One turn or mirror swaps these rows in pairs. Which row does each one swap with?
The rows were stretched afterwards, more along some directions than others.
fiz: [  1 -12  -9  20  28  11  -2   9  17  25   8  42   2  -8   0 -27  -7  12
  -3 -12]
tira: [  8 -17  19 -12  12  19 -32  -4 -17 -29   2  10 -18  13  -5  15  -4  42
 -11 -28]
fanuf: [ 30  -1 -11 -16  -2   8  16  37  -1   0  50 -47 -36 -19   2 -17  13  41
 -10  20]
doso: [ 27  17   6 -46 -25  -7   6 -24 -31 -17 -14 -24 -38  10  15  18  25  18
  22  10]
Zesoz: [-39  13  -5   3 -18   3 -27  -5 -10  -3 -26  31  18   5   4   5   7 -36
  11  14]
tila: [  2  28 -14  -5  33   5   4  17   6   5   5 -10   7  20 -18  -2  -9  16
  42 -28]
zolab: [ 17  10  -4 -19  -6  15  13  38  -5  -3  49 -38 -33  -6   4  -5  21  34
  -8  28]
rubam: [ -2  33 -48 -15 -19  26  -4  57 -22   6  10 -27  -1 -29  -8   5  18  24
   0 -15]
lubi: [ -1  43  17 -14   0   4   3  57  26  22  22  19  10   3   3  17  22  22
  19  12]
lup: [  1  11  -7  10 -41  16  -3  -1  12  27  10  15  -9   8  33   2 -27   1
  36  -5]
tav: [ 22   9 -22  -3 -37  -7  15   9  -6  15  -4 -33 -38 -13  23 -21  -6  31
  12   8]
rez: [ 48  15   4  -7 -20 -29  56 -10 -29   1 -12 -12  24  11 -13   7 -16   6
  13 -16]
Rufu: [-15  30 -41  -2  22   1  13  58  -2  41  20 -10   1 -23  -7 -24  23  -4
 -11  -3]
vuge: [-14  19  20  12  -2   0  29   1  -2  15  20  42  24  16  14 -20 -23 -38
 -16  26]
fuv: [ -6   3  24   7  19   8   4  -9  -1 -13  20  51  14  30  -1 -23 -17  10
 -10  16]
punif: [ 23   0  26  -8  -7  -1  18 -10 -26 -23  10 -29   1   2 -19  24  13  -2
  -8  12]
nok: [ -6   7  10  13  23   1   5  -6   6  -6  20  45  10  21  -3 -31 -16   8
 -11  18]
kulor: [  5  26  -1  12  -6   1  17  33   8  44  20  -8 -16 -11 -10  -4  11  -1
 -17  26]
gopo: [-14  -1  13  14  24  11  -7  -6   7 -11  26  47   8  21   1 -32 -25  13
 -11   8]
tun: [ 27  18 -11 -36 -33   6  -4 -19 -30  -7  -4 -36 -40  -2  18  25  13  26
  24   5]
voraf: [ -3  -4  19 -12  12 -12  18   1   1 -25 -26  10  52  16 -17  26 -18  -4
  -9 -12]
Geg: [-15  46  -7  -1 -29  26  12   9 -21   8  -4 -12 -20   2  11  16  11  -4
  28   5]
Tono: [ 11   5 -23  11  16  35 -12  46   7  46  37  12 -19 -35  -6  -6  -4  23
  -8  -8]
Tive: [-28  -2 -27  15   1 -21  23  15   0  12  -9  38  47 -16   1 -42  -7 -23
  -6 -13]
los: [ -7 -11  -7   1  -5 -25   3 -11 -18  -1   1  20  28  -5  29 -17  -7   0
  -7  -4]
zare: [ 20  31  -8 -44 -22  -7   1 -11 -14  -4  -7 -25 -27   5  21  15  27  16
  28  11]
Neba: [ 11 -23 -31  -7 -22   3 -15 -20 -46 -16   7  -8  11   4   4   5 -12   8
   4 -38]
tozu: [ 18  23   6  10 -37  24 -27  13  12  44  15 -22 -32  -9  22  21  -4 -12
   3  24]
Zor: [ -7  23 -19  -5  -2  32 -23  20 -34  18   4 -27 -25 -20 -13  18  32 -10
  -6 -12]
dab: [ 26   9 -11 -40 -23  -2  -3 -24 -30 -25  -6 -28 -43  -4  16  15  16  23
  16  -1]
bokap: [-13  -5 -22  12 -12 -27  18  -2 -13  15 -12  34  45 -17  -1 -31   0 -31
 -10 -16]
nat: [-26   1 -21   1   6  10 -39  -2 -10 -13  -4  21   2 -12 -14 -12  16   8
  17 -29]
beziv: [ 19 -15 -27  -2  -8 -13 -11  11   1  29  24 -30   1 -27   9  -2  15  -9
 -32  -5]
mefo: [ -1  -6  14  16  18  -4  13  -9   0 -11  29  48  13  21  -2 -35 -22   7
  -9  15]
Dalug: [-15  22 -40  -6  -2  26   8  19 -20  -1 -17 -10  26  -8 -17   3 -11  20
  19 -24]
Kam: [ -9  11  -1  13  24 -16  47  20 -20  -7   3  34  36  -6 -21  -8 -15  -6
  -6 -20]
Zetat: [  9  19 -15  -4   0  32 -34  19 -29  17  15 -22 -33 -16 -19  20  39  -3
  -9 -12]
Kug: [ 20 -14  26 -13  25 -26  21  -4   5  -6  27  25  33  15  -6  -5 -11 -12
 -17   3]
tanov: [  6   6 -14 -21   5  13   8  54   9  -6  48 -38 -26 -21   5 -15  19  40
 -12  23]
nula: [  3 -15   3  -2 -19 -22  -5  -8 -12  -4   7  26  25   2  37 -12  -7   6
  -7   3]
gedu: [ 25  19  16  -2  -1   3  22  23 -26   1  -4 -14  14  16 -31  53   5  10
   9  -7]
Gaz: [ -2  -8   3  -4  10 -23  -7  -3  -2  -1   5  24  30   2  19 -12  -8   6
   5  -7]
vep: [ 11 -21   7   1 -11 -24  -9 -27 -18  -3   4  12  17   4  28 -15 -15   7
  -1 -11]
mov: [ 36   7  -9 -37 -30 -12   7 -28 -25 -13  -7 -24 -39   4  24   8  22  19
  19  11]
lak: [ 17  12 -11 -20   2   8  21  49   2  -3  40 -47 -31 -18  -3 -10  19  41
 -11  28]
Nol: [ 30  -3   4   4 -48  -5   6  -9 -15  34   9  10 -28  -3  25   7  20  -1
   8  32]
rimog: [ -3 -12   1  -2  -3 -17   7 -13 -12  -2  -3  22  25   3  23  -9 -24  10
   5  -4]
zatoz: [ 14   7  43  -8 -15  36 -25  -3  -7   7  10  10 -22  25  17  35   2  12
  23  -4]
gam: [ 11  26  27  -8 -34   7 -12 -13  -9  12   8 -23  -6  23  15  24  16 -19
  20  39]
noniz: [-38  -8 -14   6  24  31 -38  11 -14 -23   7  -8   0   1 -29  -1 -17   9
   9 -36]
toveg: [ -6  -5   6   5 -16 -25  10 -11  -9   3  -7  23  29   4  36 -13 -14  -1
  -5  11]
femag: [ 12  19 -17 -39 -27  -7   3 -24 -33 -18 -13 -17 -35  -5  20   7  23  12
  23   6]
rifi: [-24  -2 -24  15   1 -19  20  -2 -15   6 -16  38  42 -20  -6 -33 -10 -24
  -8 -22]
vevu: [  2  10 -13  -4  -3  30 -39   8 -35  19   8 -22 -27 -12 -15  20  36 -16
  -4 -16]

los pairs with femag
Nol pairs with Neba
nok pairs with tanov
Zetat pairs with Tive
Geg pairs with Kam
noniz pairs with kulor

